Each row is where one point has got to under a steady rotation. How many ticks took it there?
The counts run from 0 to 208.
| +0.20 | -0.64 | -0.37 | +2.13 | +1.99 | -0.33 | +0.86 | -0.76 | -1.93 | +0.10 | +0.09 | -1.84 | +0.09 | -0.33 | -2.34 | +0.04 | +2.39 | -0.63 | -2.50 | +2.54 | -1.22 | -0.21 | -1.12 | -1.39 | -0.05 | +1.39 | +0.28 | -1.86 | +0.19 | +1.12 | -2.83 | -0.34 | +3.56 | -2.26 | +1.46 | +0.67 | -0.82 | +1.43 | -0.23 | -1.03 | +0.92 | +0.46 | +0.91 | -0.10 | -0.45 | | 128
| -1.69 | -2.71 | +0.33 | -0.82 | +0.29 | -0.40 | +1.63 | +0.53 | -2.87 | -1.46 | +1.61 | -2.52 | -1.85 | -1.41 | +0.57 | +0.75 | +0.25 | -0.23 | -1.67 | -0.17 | +0.17 | -0.01 | -1.89 | -0.58 | +1.21 | -0.73 | +0.27 | -2.51 | +1.78 | +2.01 | -0.84 | +0.88 | -0.27 | -2.30 | -0.23 | +0.15 | +0.84 | +1.53 | -0.29 | +0.89 | +2.79 | +1.53 | +0.83 | -0.79 | -1.10 | | 140
| +1.75 | -0.54 | -0.38 | +0.54 | -1.51 | +1.26 | -1.06 | +0.40 | +1.56 | -2.79 | -1.32 | +1.19 | +1.59 | +0.35 | +1.24 | -0.31 | +1.11 | -0.07 | -1.35 | +0.77 | +1.73 | -1.39 | -1.22 | -0.58 | -1.13 | +3.82 | +0.22 | -1.63 | -1.41 | +1.20 | -0.99 | -2.27 | +3.13 | +2.05 | +1.68 | -0.10 | +0.63 | -0.43 | +1.08 | +0.61 | -1.46 | -0.65 | -1.28 | +0.82 | +0.80 | | 55
| +0.38 | +0.30 | +2.41 | +0.71 | -2.48 | -0.51 | +2.04 | -0.20 | +1.37 | -0.02 | +1.15 | +0.42 | +2.27 | -0.10 | +1.54 | +1.43 | +0.66 | -1.56 | +1.71 | +1.62 | +0.43 | +1.13 | +2.09 | +0.64 | -0.10 | +0.69 | +0.83 | -0.71 | +1.48 | +0.38 | -0.52 | -0.80 | +2.22 | +1.00 | +1.04 | -0.75 | +0.62 | -1.32 | +2.66 | -1.23 | +1.74 | +2.35 | +1.83 | +2.17 | +1.19 | | 26
| -0.86 | -1.92 | -0.46 | -2.06 | +1.00 | -0.57 | -1.08 | +0.06 | -0.02 | -0.82 | +0.48 | +1.06 | -0.70 | -1.47 | +2.53 | -0.52 | -0.78 | -1.21 | +0.29 | -3.78 | +1.90 | +0.75 | -0.96 | -1.35 | -0.17 | +0.81 | -1.42 | +0.75 | -0.79 | +0.47 | +0.48 | -1.32 | -3.11 | +1.47 | -1.04 | -1.08 | +2.42 | +0.01 | -1.66 | +1.72 | -0.84 | -1.18 | +0.47 | -1.33 | -1.55 | | 75
| -0.92 | -1.55 | +0.01 | -0.89 | +1.90 | -0.64 | -2.22 | -0.59 | -2.40 | +1.21 | +0.02 | +1.93 | +0.70 | -0.24 | -0.57 | -0.11 | -0.53 | -0.08 | -0.67 | -1.30 | -0.05 | +1.18 | +0.41 | +1.84 | -1.73 | +0.38 | -1.18 | -0.02 | -2.86 | -0.94 | -0.08 | -4.12 | -1.23 | +2.32 | -0.48 | -1.94 | +1.31 | -0.25 | +0.48 | +1.60 | -1.05 | -0.70 | +1.77 | -0.06 | -0.04 | | 85
| -0.41 | +0.15 | +0.08 | +0.32 | +2.56 | -1.52 | +0.13 | -0.75 | -0.68 | +1.15 | +1.31 | -0.01 | +1.59 | -0.32 | +0.08 | +0.48 | +1.35 | -2.94 | +2.14 | -1.10 | -0.89 | +2.18 | +1.80 | +0.19 | -0.20 | +1.56 | -0.89 | +2.62 | -0.33 | -1.64 | -2.27 | -2.39 | -0.06 | +0.17 | -0.46 | -1.26 | +0.46 | -0.13 | -1.03 | -2.39 | -0.52 | +1.02 | +2.59 | +0.15 | -0.88 | | 97
| -0.34 | -0.86 | +1.76 | -2.10 | -0.94 | -1.66 | +1.70 | -2.72 | +1.44 | +2.97 | -0.03 | +1.37 | -1.33 | -2.24 | +0.93 | +2.23 | -0.32 | -0.54 | +0.14 | +1.27 | +2.11 | +0.94 | -1.08 | -1.56 | +0.18 | -2.28 | +0.88 | +0.06 | -0.26 | +1.21 | +0.86 | +1.13 | -0.37 | +0.96 | +1.03 | -1.57 | -0.26 | +0.18 | +1.60 | -0.02 | +1.63 | -0.31 | -0.45 | -1.88 | -0.85 | | 10
| -0.18 | -0.21 | +2.22 | +0.75 | -2.18 | -0.55 | +2.12 | -0.44 | +0.11 | +0.19 | +1.60 | +0.64 | +1.65 | -0.20 | +0.97 | +0.87 | +0.36 | -0.28 | +1.34 | +1.11 | -0.13 | +2.00 | +1.94 | +1.94 | -0.51 | +0.96 | +0.20 | -1.18 | +1.80 | +0.12 | +0.34 | -1.84 | +1.87 | +0.89 | +0.55 | -1.71 | +0.82 | -1.44 | +2.72 | -0.65 | +1.90 | +2.26 | +2.34 | +1.81 | +1.24 | | 25
| +1.49 | -0.45 | +0.70 | +1.12 | -0.76 | +0.08 | -0.80 | +0.45 | +1.70 | -4.24 | +0.58 | -0.49 | +1.50 | -0.44 | +1.33 | -0.97 | +1.70 | -1.05 | -0.15 | -1.17 | +1.89 | +0.62 | +0.75 | -1.39 | -1.29 | +4.08 | -0.62 | -0.31 | -0.49 | +0.97 | -0.31 | -3.09 | +1.10 | +1.29 | +1.67 | -1.24 | +1.24 | +0.13 | +0.95 | -0.57 | -1.11 | -0.14 | +0.66 | +0.97 | -0.69 | | 59
| -1.26 | -2.20 | -0.14 | +0.34 | +1.42 | -0.84 | +0.88 | -0.03 | -2.58 | -1.87 | +2.25 | -2.88 | -1.29 | -1.89 | +0.47 | +0.37 | +1.81 | -0.43 | -1.15 | +0.21 | -0.63 | +0.79 | -0.61 | -2.14 | +0.94 | +0.51 | +0.34 | -1.19 | +2.31 | +1.06 | -1.40 | +0.82 | +0.80 | -2.39 | +0.18 | -0.32 | -0.05 | +1.71 | +0.13 | -1.15 | +2.44 | +1.39 | +1.25 | -0.50 | -1.99 | | 135
| +0.75 | -0.86 | +1.82 | +0.75 | -1.49 | -1.15 | +1.12 | -2.81 | +2.56 | +1.23 | -0.16 | +0.23 | +0.30 | -1.38 | -0.39 | +2.29 | +1.08 | +0.12 | +0.15 | +3.20 | +2.37 | +1.39 | -0.08 | -1.28 | -1.29 | -0.49 | +0.92 | +0.06 | -1.31 | +1.83 | +0.40 | -1.22 | -0.30 | +0.39 | +1.95 | -2.29 | -0.07 | +0.43 | +2.81 | -1.79 | +0.80 | +0.67 | +0.76 | -0.67 | -0.95 | | 159
| +0.28 | -0.54 | +0.40 | +0.41 | +1.11 | -1.89 | +0.51 | -1.16 | -0.30 | -1.77 | +1.28 | -2.34 | -0.52 | -0.83 | -0.07 | +1.44 | +2.67 | -1.80 | -0.85 | +1.11 | -0.63 | +0.48 | +0.45 | -3.52 | +1.07 | +0.61 | +1.25 | +0.25 | +1.17 | +1.49 | -1.99 | -0.21 | +2.29 | -0.72 | +2.28 | +0.36 | -1.33 | +1.73 | +0.36 | -2.25 | +1.19 | +0.61 | +0.86 | +0.02 | -1.83 | | 131
| -0.34 | -2.31 | +1.83 | -1.06 | -0.98 | -0.60 | +1.34 | -1.54 | +0.82 | +0.05 | -0.57 | -0.14 | -1.02 | -0.74 | -0.24 | +1.94 | -1.12 | -0.55 | -1.93 | +1.69 | +2.73 | -1.40 | -3.01 | -0.20 | +0.29 | -2.99 | +1.58 | -3.11 | -2.11 | +2.24 | +0.13 | +0.04 | -0.21 | +0.65 | +1.09 | +0.23 | +0.45 | +1.24 | +1.36 | +1.09 | +0.84 | -0.27 | -0.70 | -0.72 | +0.22 | | 149
| -1.21 | -1.99 | +1.60 | +1.28 | +0.86 | -0.94 | +3.44 | -1.86 | -0.87 | +0.58 | +1.39 | -1.61 | -1.09 | -0.91 | -1.10 | +1.00 | +0.18 | -0.89 | -0.76 | -0.06 | +1.55 | +1.36 | -1.59 | +0.58 | +0.32 | -2.35 | +0.04 | -2.23 | +0.41 | +1.41 | -0.69 | +0.72 | -1.54 | -2.15 | -0.78 | -0.75 | +1.84 | +1.03 | -0.55 | +0.32 | +1.48 | +1.00 | +2.40 | -1.61 | -0.81 | | 2
| -0.47 | -1.07 | -1.36 | -0.41 | +0.37 | +1.76 | -0.08 | +2.39 | -1.38 | -2.38 | +0.96 | -0.14 | +0.76 | -0.67 | +2.61 | -2.38 | +1.07 | -0.14 | -0.60 | -1.54 | +0.13 | -0.64 | -0.96 | +0.80 | -0.11 | +3.61 | -1.50 | -1.81 | +0.87 | +0.17 | -1.32 | -1.09 | +1.44 | -0.05 | -0.92 | +0.00 | +1.77 | -0.63 | -1.81 | +1.98 | -0.18 | +1.31 | -0.08 | -0.24 | +0.00 | | 206
| -0.02 | -1.68 | +1.93 | +0.91 | -1.07 | -0.08 | +1.28 | -2.23 | +0.98 | +1.85 | -1.08 | +0.39 | -0.03 | -1.01 | -1.45 | +1.72 | +0.22 | +0.65 | -1.70 | +3.31 | +2.57 | +0.29 | -1.86 | +0.46 | -1.66 | -1.46 | +0.48 | -2.70 | -2.65 | +1.85 | -0.06 | -0.76 | +0.22 | -0.37 | +1.32 | -1.41 | +0.55 | +0.48 | +2.24 | +0.30 | +0.56 | +0.21 | +0.22 | -1.52 | +0.04 | | 155
| -0.76 | -1.59 | +2.00 | -1.63 | -0.63 | -2.30 | +1.67 | -2.67 | +0.44 | +2.56 | +0.98 | +0.69 | -1.30 | -2.63 | +0.74 | +2.26 | -0.22 | -0.04 | +0.04 | +0.26 | +1.75 | +1.83 | -0.31 | -1.20 | +0.04 | -2.07 | +0.51 | -0.02 | +0.88 | +1.39 | +1.82 | +0.58 | -1.43 | +0.43 | +0.38 | -1.77 | +0.42 | +0.25 | +1.06 | +0.57 | +2.38 | -0.03 | +0.96 | -1.68 | -1.50 | | 9
| -0.63 | -0.73 | +1.59 | -1.56 | -2.22 | -0.37 | +2.14 | +0.97 | -0.29 | +0.89 | +1.89 | +0.34 | +0.53 | -1.31 | +3.32 | +0.75 | -0.79 | -1.00 | +2.46 | -0.63 | +0.47 | +1.39 | +1.01 | +1.35 | +0.42 | +0.48 | -0.06 | -1.33 | +2.51 | -0.04 | +0.59 | +0.48 | +0.05 | +0.93 | -1.13 | -1.12 | +1.86 | -1.81 | +1.03 | +0.69 | +2.42 | +2.50 | +1.54 | +0.32 | +0.16 | | 174
| +0.74 | +1.02 | +0.86 | +1.32 | -1.29 | +1.05 | +4.26 | -0.12 | +1.24 | +1.15 | +0.52 | +0.86 | +0.71 | -0.66 | +0.82 | -0.51 | +1.58 | -1.10 | +1.44 | +0.82 | +1.38 | +0.07 | -1.09 | +1.25 | +0.29 | +1.12 | -0.55 | -2.20 | +2.02 | +1.19 | -1.35 | +2.03 | +2.38 | -0.62 | -0.71 | +0.80 | +1.89 | -1.65 | -1.14 | +0.93 | +0.68 | +0.97 | +1.31 | -0.76 | +1.39 | | 34
| -0.44 | -1.50 | +1.65 | +0.78 | +0.55 | -0.19 | +3.07 | -1.72 | +1.25 | +0.24 | +0.10 | -1.64 | -0.56 | -0.32 | -0.20 | +1.48 | +0.26 | -2.36 | +0.45 | +1.59 | +2.70 | -0.57 | -2.50 | -0.51 | +0.33 | -2.75 | +1.42 | -1.73 | -1.48 | +1.79 | -2.07 | +0.92 | -0.89 | -1.79 | +0.46 | +0.01 | +1.26 | +1.67 | -0.88 | -1.35 | +0.98 | +1.65 | +1.30 | -1.33 | -0.01 | | 0
| +1.46 | +0.46 | -0.80 | -0.33 | -0.60 | +1.24 | -0.52 | +0.29 | +2.09 | -0.64 | -0.05 | +1.84 | +0.80 | -1.23 | +2.39 | -0.73 | +2.80 | -1.04 | +0.57 | +0.33 | +1.13 | +0.03 | -0.11 | -1.98 | -0.03 | +4.26 | -0.49 | +0.65 | +0.77 | +0.43 | -1.28 | -0.12 | +3.55 | +1.80 | +1.26 | -0.03 | -0.21 | -1.39 | -0.10 | -0.87 | -0.78 | -0.31 | -1.42 | -0.29 | -0.49 | | 198
| +0.96 | -0.24 | -0.55 | -1.59 | -0.46 | +0.83 | -0.98 | +1.64 | +1.15 | -3.17 | +0.87 | +0.93 | +1.08 | -1.18 | +3.83 | -0.67 | +1.39 | -1.80 | +1.08 | -1.07 | +0.48 | -0.47 | +0.06 | -1.92 | +0.45 | +4.01 | -0.49 | +0.63 | +1.25 | +0.31 | -1.13 | -0.97 | +2.14 | +1.77 | +0.83 | +0.06 | +0.34 | -0.48 | -0.34 | -0.03 | -0.21 | +0.80 | -1.57 | +0.55 | -0.67 | | 203
| -1.32 | -0.11 | -0.34 | -0.74 | +2.98 | -1.36 | +1.23 | -0.64 | -2.65 | +1.85 | +1.68 | -0.05 | +0.51 | -0.84 | +0.39 | +0.06 | +0.62 | -2.69 | +1.89 | -2.16 | -2.11 | +1.59 | +0.83 | -0.03 | +1.18 | +0.82 | -0.91 | +1.75 | +1.32 | -1.22 | -2.56 | -0.30 | +0.53 | -0.73 | -1.12 | -0.35 | +0.86 | -0.57 | -2.55 | -0.57 | +0.38 | +0.87 | +2.85 | -0.03 | -0.39 | | 102
| +0.15 | -0.79 | -1.42 | -0.81 | -0.18 | +2.56 | -0.55 | +2.27 | -0.26 | -2.35 | +0.62 | +0.54 | +0.71 | -0.58 | +2.83 | -2.20 | +1.04 | -0.83 | +0.20 | -0.29 | +0.38 | -1.28 | -1.86 | +0.28 | +0.10 | +4.34 | -0.85 | -1.40 | +0.19 | +0.24 | -1.95 | -0.67 | +2.13 | -0.30 | -0.55 | +0.54 | +1.15 | -0.94 | -1.46 | +1.57 | -0.53 | +0.89 | -1.01 | -0.19 | +0.48 | | 205
| -0.13 | -0.61 | +0.85 | +1.29 | +1.81 | -2.32 | +0.41 | -1.03 | -3.10 | -0.20 | +0.67 | -1.51 | +0.61 | -0.51 | -3.21 | +0.75 | +1.64 | -0.25 | -3.32 | -0.03 | -1.50 | +0.83 | +1.39 | -0.89 | +0.26 | +0.50 | -0.14 | -0.68 | +1.01 | +1.11 | -0.68 | -1.86 | +3.16 | -0.36 | +2.17 | -0.02 | -0.86 | +1.07 | +0.93 | -0.72 | +0.56 | -1.36 | +2.15 | +1.36 | -0.68 | | 124
| +0.17 | -1.78 | +0.06 | -2.66 | +0.65 | -0.76 | -2.26 | -0.81 | +0.64 | +0.91 | -1.19 | +2.70 | +0.48 | -0.98 | +1.04 | +0.84 | -1.60 | -1.37 | +0.64 | -0.86 | +1.89 | -0.78 | -0.99 | -0.31 | -0.77 | -0.19 | +0.10 | +1.12 | -3.51 | -0.20 | -0.77 | -2.93 | -1.31 | +3.19 | +0.39 | -0.83 | +0.56 | -0.16 | -0.10 | +0.79 | -1.71 | -1.43 | -0.18 | -0.62 | -0.22 | | 82
